[[ -7  24  21]
 [  4  46 -20]]
|
[[  4  46 -20]
 [ -7  24  21]]

[[-10  -1  37 -10  27  -3 -31 -20]
 [  4   3   5  -1   1  -3  -2  -8]
 [  4 -16  35  -7  19  -9 -29 -16]
 [-29 -29  -2 -39   6  27  13  27]
 [-21  12  36  -8  45   8 -33 -27]
 [-34 -32  -3 -36   1  29   5  34]
 [ 28  21   9  32  -4 -23 -15 -18]
 [ 25   5 -59  24 -45 -13  41  19]
 [ 37  37  11  39   1 -34 -15 -35]]
|
[[ 37  37  11  39   1 -34 -15 -35]
 [ 28  21   9  32  -4 -23 -15 -18]
 [-21  12  36  -8  45   8 -33 -27]
 [ 25   5 -59  24 -45 -13  41  19]
 [  4   3   5  -1   1  -3  -2  -8]
 [-10  -1  37 -10  27  -3 -31 -20]
 [  4 -16  35  -7  19  -9 -29 -16]
 [-29 -29  -2 -39   6  27  13  27]
 [-34 -32  -3 -36   1  29   5  34]]

[[ 15 -17  -1   4 -51  17  15 -26 -12 -37 -12  -8]
 [ -2  24 -26  39   5 -22  12 -12 -25   7  22  20]
 [ 21 -23   5 -11  -6   8 -12  14   2  -5 -10   5]
 [-16   9   7  -6   4   2   5  -6   9   2  -1 -12]
 [-14  11   3  -2   9  -2   3  -2   5   6   3  -7]
 [-14  25 -14  22  15 -16   8  -7  -9  13  16   8]
 [ 19 -14  -4   1   4  -2 -12  16  -5   4  -1  15]]
|
[[-14  25 -14  22  15 -16   8  -7  -9  13  16   8]
 [ -2  24 -26  39   5 -22  12 -12 -25   7  22  20]
 [-14  11   3  -2   9  -2   3  -2   5   6   3  -7]
 [-16   9   7  -6   4   2   5  -6   9   2  -1 -12]
 [ 19 -14  -4   1   4  -2 -12  16  -5   4  -1  15]
 [ 15 -17  -1   4 -51  17  15 -26 -12 -37 -12  -8]
 [ 21 -23   5 -11  -6   8 -12  14   2  -5 -10   5]]

[[  4  13   1   6 -26  -2   7]
 [  6  34   5  56  -7  -4   6]
 [ -1  15   7  36  12  20   9]
 [ 20  -5   5 -28   6   8  19]
 [ -7   6  -7   1  35 -10 -11]]
|
[[  6  34   5  56  -7  -4   6]
 [ -1  15   7  36  12  20   9]
 [  4  13   1   6 -26  -2   7]
 [ -7   6  -7   1  35 -10 -11]
 [ 20  -5   5 -28   6   8  19]]

[[ 22   4   3  -9  19  -3  36]
 [  6  -9   5   9  15 -18   2]
 [ 27  -4   1   4 -13  -8  42]
 [-15  -1  -5   6 -14  -5 -15]
 [ 48 -17   8  11  -2  -3 -38]]
|
[[ 22   4   3  -9  19  -3  36]
 [-15  -1  -5   6 -14  -5 -15]
 [ 27  -4   1   4 -13  -8  42]
 [  6  -9   5   9  15 -18   2]
 [ 48 -17   8  11  -2  -3 -38]]

[[ -6  26  16  18]
 [ 19  -7 -10   7]
 [-10  11   7   5]
 [-23  44  25  31]
 [ -1 -20  -2 -29]
 [ 46   9  34 -13]]
|
[[-23  44  25  31]
 [ -6  26  16  18]
 [-10  11   7   5]
 [ 46   9  34 -13]
 [ 19  -7 -10   7]
 [ -1 -20  -2 -29]]

[[-25 -12 -16 -12 -32 -12   0  47]
 [ 21  -7  18 -18  28 -18   7 -24]]
|
[[ 21  -7  18 -18  28 -18   7 -24]
 [-25 -12 -16 -12 -32 -12   0  47]]
---
[[-26   9   2   3  27  14  11 -10  27 -19 -11   2   7]
 [  5  -1  17  18  17  -9  31  -2  50   5  -1   0  -9]
 [ 27   4 -12 -13  47  -1  10  18  -9   7  -2  -2   8]
 [ 18   9  -2 -13  33  26   7  -4   8   4   4   5  27]
 [-39  -2  19  19 -34   8   2 -29  35 -14  -5   4  -6]
 [-35  -3  -2   6 -32  -6 -18  -8 -13 -16  -8  -2 -12]]
|
[[  7 -26   9   2   3  27  14  11 -10  27 -19 -11   2]
 [ -9   5  -1  17  18  17  -9  31  -2  50   5  -1   0]
 [  8  27   4 -12 -13  47  -1  10  18  -9   7  -2  -2]
 [ 27  18   9  -2 -13  33  26   7  -4   8   4   4   5]
 [ -6 -39  -2  19  19 -34   8   2 -29  35 -14  -5   4]
 [-12 -35  -3  -2   6 -32  -6 -18  -8 -13 -16  -8  -2]]

[[ 18  -9   1  -3  24]
 [ 19   5  -5  36  39]
 [ 17   7   3  42  39]
 [ 15   9  10  46  37]
 [ 25  -7 -26   6  38]]
|
[[ 24  18  -9   1  -3]
 [ 39  19   5  -5  36]
 [ 39  17   7   3  42]
 [ 37  15   9  10  46]
 [ 38  25  -7 -26   6]]

[[ 31  23  11 -30  30 -40 -16   8   2]
 [  5 -10   5  -6   1   1   5 -14   8]
 [-25 -29 -16  40 -22  36  23 -18   8]
 [  1 -13   9 -10   4   8   3 -21   8]
 [ -4   1   8 -17  16  29  -1  -5   5]
 [ -6  21   2  14  -9   1  -6  -1 -10]
 [  7  -3 -12   3  -4  -5  -8   2   0]
 [-10 -11  -1  -2  -1 -15 -48  -3   8]
 [ 11   6  -9 -10  -3  12  36 -10 -10]]
|
[[  2  31  23  11 -30  30 -40 -16   8]
 [  8   5 -10   5  -6   1   1   5 -14]
 [  8 -25 -29 -16  40 -22  36  23 -18]
 [  8   1 -13   9 -10   4   8   3 -21]
 [  5  -4   1   8 -17  16  29  -1  -5]
 [-10  -6  21   2  14  -9   1  -6  -1]
 [  0   7  -3 -12   3  -4  -5  -8   2]
 [  8 -10 -11  -1  -2  -1 -15 -48  -3]
 [-10  11   6  -9 -10  -3  12  36 -10]]

[[ 62   9 -47]
 [-27  48  27]
 [-29  42  33]
 [ 31 -40 -39]
 [-40  18  13]]
|
[[-47  62   9]
 [ 27 -27  48]
 [ 33 -29  42]
 [-39  31 -40]
 [ 13 -40  18]]

[[-10  50   1  25  53 -41 -13  -2 -32 -40  37  23 -37  40]
 [-25  53  10 -25 -24  52 -21 -21 -33 -53  15   1 -47  38]
 [ 16   4 -40  16 -29 -47  27  29  26  51 -35 -45   6  28]
 [-47  -1  -5 -48  -7  16   8  13 -49   8 -50  51 -23  52]
 [ 21  -4 -40 -34 -24  -3  49  -3 -35 -19 -17  25  47  52]
 [ 27  21  17 -17  29  14   5 -47 -19   0 -52  -5 -20  48]]
|
[[ 40 -10  50   1  25  53 -41 -13  -2 -32 -40  37  23 -37]
 [ 38 -25  53  10 -25 -24  52 -21 -21 -33 -53  15   1 -47]
 [ 28  16   4 -40  16 -29 -47  27  29  26  51 -35 -45   6]
 [ 52 -47  -1  -5 -48  -7  16   8  13 -49   8 -50  51 -23]
 [ 52  21  -4 -40 -34 -24  -3  49  -3 -35 -19 -17  25  47]
 [ 48  27  21  17 -17  29  14   5 -47 -19   0 -52  -5 -20]]

[[-31   3  51 -17 -54  38 -43]
 [-23   2  39 -13 -42  30 -34]
 [-17   2  33 -10 -31  23 -26]
 [-19   2  32 -11 -35  25 -27]
 [-34   3  55 -19 -58  42 -48]]
|
[[-43 -31   3  51 -17 -54  38]
 [-34 -23   2  39 -13 -42  30]
 [-26 -17   2  33 -10 -31  23]
 [-27 -19   2  32 -11 -35  25]
 [-48 -34   3  55 -19 -58  42]]

[[ 19 -29   8   8  26  21 -21   9  -7 -12  27 -52 -24   4 -16]
 [  0   4 -14 -13   6  -4  21  11  17  12   5   2   5   0 -18]]
|
[[-16  19 -29   8   8  26  21 -21   9  -7 -12  27 -52 -24   4]
 [-18   0   4 -14 -13   6  -4  21  11  17  12   5   2   5   0]]

[[-25  23]
 [ 54 -53]
 [-33  18]
 [ 50 -47]
 [ 24 -38]
 [-49  21]
 [ 46 -55]
 [ 42 -44]
 [ 15 -39]]
|
[[ 23 -25]
 [-53  54]
 [ 18 -33]
 [-47  50]
 [-38  24]
 [ 21 -49]
 [-55  46]
 [-44  42]
 [-39  15]]

[[-23  -2  59 -45 -21 -21 -45 -11 -15]
 [-45  53 -40  27  50  26  16  45 -24]]
|
[[-15 -23  -2  59 -45 -21 -21 -45 -11]
 [-24 -45  53 -40  27  50  26  16  45]]
